In the rows, 128 means zero.
D: a few groups of rows, each row roughly a mix of its group's hidden directions
D (101 x 10)
[[124  92 133  92 126  74  92 110 136 105]
 [129 155 131 133 157  87  84  93 145  94]
 [159 119 118  78 138 167 124  85 133 104]
 [122 111 111 109 153 169 127  94 130 186]
 [140 157  68 113 137 171 124 122  96 123]
 [128 129 174  91 116 175 113 133  86 128]
 [110 151  69 148 149 124  92 151 149 107]
 [139 103 151 148 122 175 182 136 141 100]
 [167 140 142 119 141 106 144 172 179 149]
 [168 143 142  80 135 149 140 130 169  94]
 [ 88 143 127 117 153 119  70 148 129  90]
 [145 120 122  70 144 118 117 175 161 145]
 [130 166  85 140 145  97 143  99 142 172]
 [ 90  97 142 166 146  77 110 130 140 111]
 [141 113 155 122 120  99 174  83 121 167]
 [122 104 132  93 101 121 167 164 103 171]
 [126  88 153 172 131 115 122 138 149  74]
 [ 96  97 139 142 162 116 148 184 125 155]
 [132 113 146 168 133 117 113 128 149  59]
 [164 136 147  78 138 151 145 126 166  93]
 [124 142 126 203 113 114 151  99 120 119]
 [ 98 108 110 174 118 111 158 165 116 164]
 [ 80 146 126 122 153 111  74 148 132  98]
 [133 137 105 167 115  84 131 161 161 165]
 [135 106 154 165 129 108 121 139 147  62]
 [149 114 130 117 129 107 176  74 114 164]
 [129 160 126 130 103 128 156 172 106 183]
 [120 113 128  94 103 119 159 161 103 183]
 [103 142 106 176 118  93 100 102  94 145]
 [136 167 129 110 152  83  88  94 136 106]
 [151 172 125 116  90 180 112 106 109 134]
 [156 134 124  96 112 162 150  80  87 139]
 [147 129 148  85 110 169 107 150 171 148]
 [128 175 118 159 156 137  98  92 144  92]
 [126 117 110  92 153 164 119 153  86  87]
 [146 136 150  75 122 174 101 107 146 106]
 [126 103 136  91 166  95  97  84 142 139]
 [128  74 141 112 146  93  88 100 152 123]
 [115 115 121 124 135 142  72 149 136  69]
 [154 131 147  90 108 166 108 133 183 137]
 [140 151 123 123 119 110 165  74 117 177]
 [120 136  92 175 129  92 116 137 179 127]
 [185 151 144 113 144 124 122 164 173 125]
 [159 120 119 143 110 134 186 108 125 176]
 [129 124 197 143  89 112 125 136 158 132]
 [130 146 127 164 157 129  89  93 153  84]
 [126 144 171 129  91 174  92 158 129 126]
 [131 103 121  90 149 106 137 187 147 157]
 [159 173 101 118 103 181 118 114 112 136]
 [146 135 125 131 130 102 152 185 170 163]
 [143 143 141 193 124 106 173 136 145 137]
 [117 125 105 113 154 168 123  93 128 187]
 [112 128 106 117 161 161 122  89 129 185]
 [ 96 117 127 126 122 158 110  82  75 105]
 [169 156 142  93 128 151 133 113 164  85]
 [136 179 117  84 139  97 109 107 116 160]
 [158 185 129 140 114 103  95 113 163 141]
 [117 129 122 120 130 148  70 148 133  70]
 [143 108 123  75 104 147 154 142 109 176]
 [142 136 122 141 136  90 169 177 162 153]
 [157 173 129 152 116  94 100 117 168 149]
 [ 94 117 107 173 117  96 112 138 102 172]
 [120 103 129  72 171 122 125 137  89 107]
 [126 136 102 174 125  78 139 162 141 160]
 [142 142 115 157 143  66 134 161 143 160]
 [145 115 116  70 103 151 151 136 110 170]
 [118 134 132 111 131 175  95 175 106  90]
 [142 140 154 106  97 178  93 131 112  91]
 [ 94  99 116 125 145 139 134 120 123 200]
 [142 160  85 120 109 149  99  91 124  88]
 [117 137 107 146 163  73 140 123  81 110]
 [ 97  82 133 111 142 153 171 139  92 111]
 [142 197 106  87 115 122 127 121 107 131]
 [135 102 132  87 129  82  90 101 140  97]
 [128 119 167 145 118  99 163 116 143 186]
 [124 204 101 129 129 153 137 121 110 144]
 [116 137 129 196 113 124 140  85 104 114]
 [135 130 105  61 133 143 125  94 117 163]
 [141 191 102  85 107 131 127 125 104 139]
 [133 107 157  84 136 159 152 130  74 123]
 [127 121 125 164 117  77 148  95 166 157]
 [ 93  80 106 147 139 102 124 155  97 157]
 [131 159 111 136 167 175 120  79 137 113]
 [148 135 120 156 139  90 172 174 156 140]
 [102  94 141 147 160  76 135 158 155 129]
 [136 125 116 105 133 103 134 189 163 166]
 [177 106 123 137  94 160 173 112 123 145]
 [141 162 108 127 123 108 160  76 122 172]
 [134 115  67 112 170 124 155 109  99 129]
 [178 113 124 132  94 163 172 109 119 146]
 [130 143 117 138 130 100 179 102 124 186]
 [110 116 138 186 119 147 163 172 123 146]
 [143 132  86 104 138 157  94 110 113  76]
 [107 117 136  95 122 168  87  90  94 116]
 [123 116 117 151 129  93 151 182 149 172]
 [ 92 152 151 109 137 134  69 149 122  99]
 [128 149  90 149 140  96 160 102 140 178]
 [110 103 134  78 159 146 138 128  81 102]
 [125 107 126 132 101 168 177 166 109 158]
 [148 121 149 147 119 105 112 135 146  55]
 [ 81  98 108 109 126 121 132 167 106 172]]

which group is each row in? (one row of each group first)
[127 125 128 174 111 108 147 166 157 177]	H
[134 115  95 144 146  75 165  93 145 144]	N
[113 118  96 131 145 179 105  88 138 165]	S

[139  87 149  91 142 150 139 177 154 149]	H
[145 144 120 174 139  76 165 149 146 134]	H
[130 139 111 149 165  62 136 121  96 115]	H
[133 166 138 139 131  76 102 126 133  76]	S
[122 187 117 138 121 129 143 152 108 181]	S
[177 108 114 134 108 144 184 107 123 150]	N
[127 125 125  98 152  86  78  87 143 138]	S
[163 109 162  92 121 138 161  89  98 139]	N
[137 158 140 131  95 123 161  81 117 174]	N
